[-0.02  2.60  7.70 -8.75 -6.13 -3.47  1.21 -0.16 -6.08  0.78  1.92]  J_513
[-2.04  3.53  4.63  0.94 -0.63  1.62 -3.26 -0.64 -3.91  6.08 -5.63]  J_61
[-5.63  6.08 -2.04  4.63 -0.64  0.94  3.53 -3.26 -3.91 -0.63  1.63]  J_148
miss J_148: [-3.91  3.53 -3.26  0.94  4.63 -5.63 -2.04  6.08 -0.64 -0.63]
[1.63]
find: [-0.02  2.59  7.70 -8.75 -6.14 -3.48  1.22 -0.16 -6.06  0.77  1.92]
J_513
perm: [-5.63 -3.91 -3.26 -2.04 -0.64 -0.63  0.94  1.63  3.53  4.63  6.08]
J_148
find: [-2.05  3.54  4.64  0.94 -0.63  1.63 -3.26 -0.64 -3.91  6.08 -5.63]
J_61
loc: [-6.08]
J_513, 8
loc: [-3.47]
J_513, 5
perm: [ 6.08 -5.63 -2.04  3.53  4.63  0.94 -0.63  1.62 -3.26 -0.64 -3.91]
J_61

[-3.16 -3.14 -0.33  0.10 -0.38 -0.29  0.05 -5.58 -3.07 -5.56 -3.08 -5.63
 -0.49 -5.61 -0.47 -5.50 -3.05 -5.58 -0.21 -5.70  0.23 -0.35 -0.39 -0.32
 -5.53 -2.89 -1.09] = J_982
[-6.59 -6.48 -1.74 -0.85 -1.96 -1.47 -0.82 -0.61 -6.90 -0.60 -6.67 -0.71
 -1.76 -0.58 -1.77 -0.50 -6.58 -0.80 -1.40 -0.78 -0.44 -1.84 -1.65 -1.60
 -0.63 -6.61  4.08] = J_224
[ 1.74  1.46  0.61  0.36  0.64  0.68  0.29 -8.13  1.39 -8.21  1.31 -8.12
  0.59 -8.29  0.57 -8.30  1.39 -8.12  0.57 -8.10  0.23  0.69  0.52  0.66
 -8.07  1.75 -7.62] = J_408
[-7.50 -7.66  1.12  2.25  1.05  1.28  2.05  5.48 -7.74  5.56 -7.72  5.49
  1.03  5.49  0.95  5.49 -7.56  5.44  1.45  5.47  2.65  1.14  0.94  1.13
  5.57 -7.15  5.73] = J_222
[ 3.21  3.07 -8.35 -8.93 -8.18 -8.34 -8.73  1.56  3.19  1.62  3.18  1.30
 -8.09  1.50 -8.10  1.75 -8.20  1.47 -8.43  1.36 -8.90 -8.19 -8.21 -8.38
  1.52  2.87  3.98] = J_345
[ 4.39  4.12  4.28  3.40  4.50  4.42  3.58 -6.96  4.17 -7.04  4.28 -7.04
  4.61 -6.93  4.60 -7.09  4.15 -6.96  4.23 -6.99  3.17  4.48  4.54  4.45
 -6.85  4.37 -8.82] = J_957
find: [-3.16 -3.14 -0.33  0.10 -0.37 -0.30  0.05 -5.58 -3.07 -5.56 -3.08 -5.63
 -0.48 -5.61 -0.46 -5.50 -3.04 -5.59 -0.21 -5.71  0.23 -0.35 -0.38 -0.31
 -5.53 -2.88 -1.09]
J_982
miss J_345: [ 3.18  1.30 -8.10 -8.34  1.75 -8.93 -8.09  2.87  1.47 -8.35  1.50  3.19
  1.56 -8.21  3.21  1.36  3.07  3.98  1.62 -8.38 -8.20  1.52 -8.43 -8.90
 -8.73 -8.18]
[-8.19]
perm: [-1.77 -0.50 -6.58 -0.80 -1.40 -0.78 -0.44 -1.84 -1.65 -1.60 -0.63 -6.61
  4.08 -6.59 -6.48 -1.74 -0.85 -1.96 -1.47 -0.82 -0.61 -6.90 -0.60 -6.67
 -0.71 -1.76 -0.58]
J_224

